The rows of T fall into a few groups, which share some directions, and each row is roughly a mix of its group's hidden directions.
T:
[[ 31  34   4  34  -4  41   7   9  22   3]
 [ 15  20  25 -38  18  31  28 -17  24   3]
 [  4  60  -9  10  -3  13 -34 -19   9   6]
 [ 21  -7   7 -10  -5 -15  -7 -56  39  -1]
 [-19 -60 -17 -27 -13  -5   3 -11   3 -15]
 [ -7  14  10  24 -25 -16  43   8  13 -42]
 [ 40  38  -2  26 -14   1   7  29 -27  11]
 [-20 -13   3  -6  39 -28  18 -12 -38 -28]
 [-13   9 -13   8   2 -16  -3 -39 -52 -25]
 [  7  26  -8  -8  22 -11  45 -17  20 -38]
 [ 39  38   3   1  -1   8   3  30 -22  34]
 [ 18 -33 -17  41 -42 -12 -14 -13  -4   3]
 [-27  32  -1  18   7 -47 -17 -24 -19   8]
 [  8 -24  24  35 -33 -15  -4 -30  28 -11]
 [ 11 -17  -7  -1  24   0 -36 -42  16 -35]
 [-10  41  12 -25  -3 -28   1  20 -39 -17]
 [ -2  14 -24  24 -26  19 -24 -43  26   8]
 [-18  -6  11 -22  25  24 -12  54 -14  13]
 [ 24  15  14 -28   3  57  20  -7   3  -7]
 [ -6 -21  15 -23  42 -11  37 -10 -25 -20]
 [-12   8 -32  34   1  12  -5 -46  15  27]
 [-22  -9  -3  47  -9  16  13  43  21  -4]
 [ 18  -5 -17  13  12  33  22  14 -34 -42]
 [-10   9   7 -27  43   0  36  -8 -23 -30]
 [ 20  -4  20  50   3   6  16 -12  28 -33]
 [ 15  -9   0 -25 -37  17   3   7  54   1]
 [ 24  21   1  -6  -7  18  -6  15  11  61]
 [  0  16   2   0 -35  -6 -19   2  52  32]
 [  7  14 -14  14  16  39 -17  25 -43 -21]
 [ -9  22  -7  11 -15  32 -29 -31  28 -32]
 [-13  14   0 -11  45 -36  33   2  17 -22]
 [  7 -24 -49 -16   6   3 -23 -21  -9  36]
 [-11 -47  -9 -13  -3 -14  13  16  -8  48]
 [ 11 -20  17   2  16  -2 -29 -33  11 -50]
 [ -7   4  34 -41  23  -3  16  -8  33  27]
 [-29   2  -6  19 -12  15  -9  44  24  38]
 [-40 -18 -22 -19   5 -36  22 -12  18  25]
 [-13 -11  17 -10  25 -23  17 -38  45  -8]
 [  3 -23  11 -45  15 -16  34  34   9  10]
 [-15 -32   2  13  41  24   5  -3 -36 -25]
 [ 21  22  -6  38  52 -11 -13  -8  -2 -11]
 [ 13  17 -12  36   8 -38  -9 -44  10  -7]
 [ -5  44   0  21 -30  -2  32  15  10  31]
 [  4  14  20 -13  -7 -21   1 -50  34  25]
 [ 42 -33  16  38   4 -14 -12   5 -24 -12]
 [-20 -51   5  12  46  12   8  -9  -4  -8]
 [ 14  22  42  23 -16   7  21   9  21 -36]
 [-14 -14  39   2  55  -5 -23  -4  -7  -8]
 [-38  23  -6  -8   0 -10 -41  36  -5  20]
 [ -2  16 -18  10  39  -4  50 -14  24  11]
 [ -8   1  37  33  -1   9  13  30  19 -40]
 [ 10  28   8 -39 -46   8 -10   4  23  18]
 [-13 -35  -6  -4  40 -20  -6 -15 -27 -35]
 [  4  20 -18  31 -10  35 -29 -40   9   4]
 [ -4   6   2   8  52   0   0  -9 -38  35]
 [ 34   0 -20  23 -35  26  15  17  -4 -32]
 [  4 -20 -15 -32  27 -43  18  -6 -26  19]
 [  4  18 -11   9 -50  -2 -21  22  40   2]
 [  6 -40 -13  21  -8 -37  31  15  20 -18]
 [ 22  10 -32 -16 -16 -19  30   2  18  44]
 [ 12  -8 -39  -6 -23 -21  -2  -1 -35  41]
 [  0   9  16   4  -9 -35  -7 -39  48  -6]
 [ -3 -36 -15  31 -23  -9 -24  42  -4  11]
 [ 30  37  26  10  10  10  -1  41 -25   9]
 [  5  17  33  20 -14   7  13  23  45 -29]
 [ 27  14 -19  24  20  18 -34  10 -26  32]
 [  6  23 -49  41  16   4   2  -6 -26   1]
 [ -9 -41   5 -29  -8   2   2  17  21  47]
 [-23  -5  32 -26  22  -7  12  22 -17 -44]
 [ 17   9 -35  24 -41  -5  33   4  -3 -26]
 [-12 -11 -28  16 -28  11 -15  43 -24  28]
 [-37  13 -37 -27 -34  -5   4  -2  -5  27]
 [ 11 -29  -3  44 -15  12  21  24 -17 -32]
 [  0  49 -29   8   9   7  15   4   2 -43]
 [  8 -16  -8   2 -19 -18   2  33 -58   5]
 [-55 -11   2   1   3 -17 -12  32  25  18]
 [ 29  17 -42  36   3  -3   0 -20 -14  28]
 [-27  10  23  31  -4 -17  47   6  21 -15]
 [  2   3  -8  49   2 -34  36 -25  -7  -5]
 [  6 -27  25  50  -1  -1   3  38 -11 -12]
 [-31  -5  20 -10 -20 -38  35  -1 -22 -24]
 [ 15 -22   6  36   1  51  12  11  22  15]
 [ 13  -7   7  29   6  29  35  25  34  25]
 [ 10 -11   0 -10   9  -5  46  27  45 -16]
 [ 46  35 -14 -12 -11   4  34  17  18  -3]
 [ -6   8  -7  43 -31   1 -41 -22 -19 -10]
 [ 15 -32  -1 -39   8  30  26  17  29   9]
 [ -6 -17  15 -19  40 -14  34 -21 -30 -20]
 [ 18  -4 -18  35 -41  13 -25 -24 -24  -3]
 [-17  32   8  28   8 -38 -16  -9 -36 -17]
 [ -6  15  54 -10  43   3   6  -5 -20   4]
 [-16   4   1  22  11  -5 -39 -16 -54   7]
 [-29 -29 -37 -30 -12 -29 -10 -10  -5  22]
 [ -9 -18   6 -46  13  -4 -23  13 -32 -33]
 [ 15  39  47  11   0  10  16  21 -14 -23]
 [ 15  -8  26  53  -1   4  21  31  11  17]
 [-18 -20  28 -34  32  13   0  35 -11  20]
 [-30  -3 -22 -47 -21   4 -12   1  19  33]
 [ 11  34 -21  32 -24 -25  37 -16   3   5]
 [ 14   2 -27 -40   5  10 -21  -4 -40  30]
 [ 58 -14  13  16  23  11 -24 -15  11   6]
 [  8 -36  41  18 -14   1  -3   8  42  13]
 [ -8 -18  -7  18  19  37  12  42 -35   1]
 [  9  30   4  19  21 -13  40 -27 -28  21]
 [  7  28  19 -50   2 -20 -19  15  -2  30]
 [ 20  -4 -32   1 -35  19 -17  -6  32  35]
 [  0 -41   9 -40  17  19  20  22  15  22]
 [-23  13   4  29   8 -27  42   4 -26 -29]
 [ 30 -33 -15  35 -38  16   0  -7 -17 -12]
 [-28 -32  -6 -38  32   9  -2 -28  12  14]
 [ 26  -8   4  -6  26  58   0  16 -18  11]
 [-28  -3 -37  -3 -23 -23   7  15 -46   5]
 [-16  -7  31   6 -48 -12  28   7  23  22]
 [ 38  -8 -11  61   6   0  -3  -3  -3  14]
 [ 33   4  -3 -29 -16  14  26  24  40  18]
 [-13 -21 -29 -18  -9  -8 -40 -16 -29 -32]
 [ 27 -10 -33 -21   4  -6 -18 -22   7  49]
 [ 22 -23   0 -30   7  47  15  16  26  16]
 [-42  -1  -8  26  28  -1  12 -11  41 -18]
 [  3  -1   0  31  -7  53 -36 -21   1   6]
 [-25 -12  11  19 -15 -17  31  47 -24   7]
 [ 26  -2 -10   5 -41   9  33 -18  36 -17]
 [  5  44  20   9  -6 -24 -32  30  -9 -24]
 [-33   7  12 -24  46 -12  -8  11 -35   2]
 [ -5 -16   2  11  41  -3  13  15 -56  -2]
 [ -1 -17  18  25  38  -7 -49  -4  20  -4]
 [-23  28  -3  -8  17   2 -34 -44   9  26]
 [  4 -40  36 -23 -32 -12 -11  -2  25  14]
 [-12 -28  23 -30  28   7  15  -8 -46  -3]
 [  4  54   7 -13   0  25 -23 -33   6  13]
 [ 17   2 -30  14 -23  -7  45 -11 -20 -34]
 [ 18  46   5  23 -23  37  -2 -17  18  -4]]
Each list below has two rows that fit no group; the rest each fit one group, if only roughly. Name those rows in the order they come.
    q779: [ 21  -5  -2   5 -11  29  -7 -63   6 -11]
    q292: [ 21 -19  20 -16 -35  13  15 -34  33  17]
    q857: [-10  -9   5 -18  -1  37 -18   5 -57  -6]
    q744: [ 16  -8  -6 -30  29  41  21  -4  30 -22]
    q738: [ 14  -8  24   0  16  24 -34 -34 -31  25]
    q519: [  1   0 -25   1  -7  59  10  34  14   7]
    q215: [ 34 -19  35 -12  20  31  -2  -7 -20 -30]
    q609: [ 48  17  10   3 -16  47  11   7 -17  -3]
    q208: [  8  25  -3   3  10 -42 -47 -23   7  12]
    q213: [-21  31  23 -41  10  -2  19 -20   7 -33]
 -> q779, q519
    q901: [ 19 -37   3   0 -13 -19  26 -49 -11 -14]
    q979: [ -8  24  54   9  16  14 -17  23  25  -7]
    q933: [ 18  30  -3 -22 -50  17 -14 -29  -3   8]
    q458: [ 16  14 -33 -22 -32 -14  32 -37  -3   3]
    q703: [ 10 -32 -24  40  -8  -9  -7 -42   0  19]
    q619: [-42 -26  17  37 -12 -11  -7  -4  34  -3]
    q9: [-16  -2   3  -8 -34 -15 -53  32   3   1]
    q767: [-28   1  48 -12  -3  14 -42   4  18  -8]
    q441: [ 19 -24 -50  -9 -18 -18  13 -19 -30   0]
    q263: [-21  42  -9 -26  18 -12  42 -17   4  -8]
 -> q703, q9
    q628: [ 12 -32   7  44 -17 -20  38 -10  -1 -14]
    q3: [-18  13 -19   3   5  -8   5  60  29 -15]
    q376: [-17  27   8 -13  -3 -12  43  41  20 -18]
    q137: [  2  13  15   0 -52 -28  16 -36  -7 -10]
    q453: [ -8  51  -4 -31  10  27  17  -3  -7 -27]
    q651: [  8  45  33  10 -24 -24  18  -5  25 -17]
    q308: [-35 -48 -11   4  37 -13 -14  -8   9  -5]
    q990: [-27  -9 -23   3  14 -25  42 -24 -21  25]
    q429: [ 37  34 -28  10  -7  13  -1   8 -44   0]
    q351: [ -7 -18  -7   4  15  57  -5 -14  18  34]
    q644: [-33  -8  -1   0  10 -60  13  -2 -12  20]
    q436: [-33   8  15  33 -34  -5  21 -11  34 -16]
    q743: [ 21  -1 -21  23   7  31  10  49  -3 -27]
    q90: [-18  31 -33   3 -12  12  -1  16 -29 -43]
 -> q628, q376
    q243: [  4   1 -23  32   1   0  18  57  10  18]
    q406: [-42  11   1 -15 -30  -9  25  37  22   9]
    q598: [-14  11  12 -50   4 -22  27 -33 -14  10]
    q226: [ 17 -16 -25  26 -34 -20  31   4  21 -27]
    q643: [-26   2 -12  -1  63 -10 -14  12   5  18]
    q38: [-41   8  37  15  14 -16 -23  -8  11 -33]
    q470: [ 20 -32 -34   0  33   0   4 -39 -19   2]
    q960: [-20 -43 -15  -6  46 -16   4  15  16  12]
    q591: [ 16  23  22 -13  33 -11  34 -29  30   5]
    q538: [-20  54   0 -16   8  -7  37 -14 -10 -16]
    q169: [ 14  15 -44  -5  17  12 -24 -40  18  18]
    q193: [ -9 -22 -49  18 -13 -30  17  -6 -11 -27]
    q775: [ 29 -23 -48  -8 -33  -4  14  -2 -22   7]
    q498: [-20 -53 -31  -2   2   3  28 -24   8  -4]
    q786: [-37   2  -3 -47  30  -2  21  19  13  13]
 -> q243, q643
    q930: [-45  16 -17 -15  31 -14  19 -15  -2 -33]
    q189: [ -6  -8  18  -9  17 -13  -8 -54 -39  11]
    q342: [-29   2   9 -29  -4 -14  56  -7 -12  15]
    q561: [-17 -22  20   2 -31   3 -37  -8  22 -39]
    q353: [ 22  27   7  10  -3   4  -4  30 -21  54]
    q328: [ 15 -39  24   8  -1 -23  14  -5   7 -48]
    q200: [-12  -6  -7   3 -20  22  -2  -4  48  47]
    q477: [  5 -17 -16  62 -16 -23   4 -20   5   0]
    q403: [ -5  44  11  19  -7 -23  -3 -21  19 -42]
    q461: [  3 -11 -25 -23  -4   5 -44  36 -30 -14]
    q100: [ 25  39 -15  30   9  -9 -40   1 -18  17]
    q431: [-20  -7  16  19   8 -42  24 -37   8  27]
    q118: [ 13  -1  -7 -25  13 -20  19  29 -53  13]
    q275: [ 18 -13   7  51 -14 -31  25  -8 -21  14]
 -> q328, q431
    q293: [ 39  47  27   2  13   2   9 -12 -27   6]
    q962: [ 17  57  13  10 -26  -9  29   6 -12   0]
    q317: [-40   1   1  27   2   2  18  28 -18 -43]
    q682: [ 27 -13 -23  42 -13 -29   7 -35 -15   2]
    q287: [ 11  13  -7  -3  -9  55   3  40  19 -11]
    q599: [-36 -18  25 -14 -11 -12  15  22 -19  43]
    q76: [ 43  19   8  22  -5 -15   4  -5  35  36]
    q566: [ 10 -42   7  20  18  18 -13 -25  42 -11]
    q231: [  2   3 -47  11  -1   7 -35 -31  21  24]
    q686: [ 40  44  -6   2 -16  33 -17   5   0 -21]
 -> q599, q76
    q57: [ -4 -11   7  11  47  50  -4  -8 -18  11]
    q885: [-28 -29  40  18  23  26 -27  12   0  -3]
    q68: [-11 -17  39  -9 -35 -38 -24 -12  16   1]
    q274: [  7  15 -14  -2 -13  51  17  28  -7 -34]
    q480: [ 12 -10  -9 -29  23  10 -16  11 -56 -16]
    q47: [-20  29  30 -38 -26  -4  30  -7  14  11]
    q872: [ -8 -36  25 -20  -7 -13  27  40  19 -16]
    q116: [-10 -34   0   5   3  26  11   5  36  47]
    q55: [ 39 -14   5 -32  18  10  27 -22  34  -4]
    q362: [ -5 -16 -19  10 -10 -32 -10 -47 -21 -31]
    q864: [ 19 -37  35 -18   8  33   4  15   1  30]
    q255: [ 15  -2 -19 -24 -15 -44  -4  18 -43   9]
 -> q68, q55
    q572: [ 17  15  31 -13  20  36 -24 -24  -4  33]
    q846: [-18   4  -5 -29 -33 -30  21   9 -37  21]
    q526: [ 43   7 -12 -19 -15  33  -6   4  -6 -43]
    q99: [-18 -17   0  16   3   4  -7   1   3  68]
    q969: [ 16  13 -35  12  14   3  27 -14 -27  44]
    q687: [  4  33   7 -30  23 -20   0  44  -6  24]
    q246: [ 29  -1   0 -36  49  12 -14  23  -5  11]
    q393: [ -9  29  49   6   8  18 -19  16  35   0]
    q133: [-19 -27 -13   1 -35  32 -10  16 -27  31]
    q327: [-11 -23 -13  27 -17  39  31  27  17  14]
    q926: [-41 -22  12  23   4 -24  -9  11 -12  43]
    q465: [18 -7 13 -6 59 -2 24 -2 27 12]
    q707: [ 18  -4  23   2 -32   2  -8 -31  35  38]
    q782: [-20 -32  26  13  27 -21  -6  -8   5 -45]
 -> q687, q133
    q430: [-17 -35  10  19  25  13 -14   7 -48  15]
    q401: [-31   9 -14 -17  -1 -34  34 -21 -16 -32]
    q770: [  3   2 -36   2 -37  26  30  27 -25   2]
    q358: [  8 -55  12  11  -5  -1 -15  35   0  27]
    q834: [ -9  11   5 -48  39  29 -12  20  12   1]
    q551: [ 21 -49   6  -5  30 -22  26   7 -23   4]
    q408: [-55  16  -6  21 -14 -18 -18 -30  -5  -5]
    q434: [ 28 -10  27 -13  41  10 -21  -5  -3 -40]
    q202: [ -3 -27 -19  32  24 -19   8  41 -13 -24]
    q463: [ -5   7 -10 -24 -25 -18 -48  -1  35  20]
 -> q551, q408
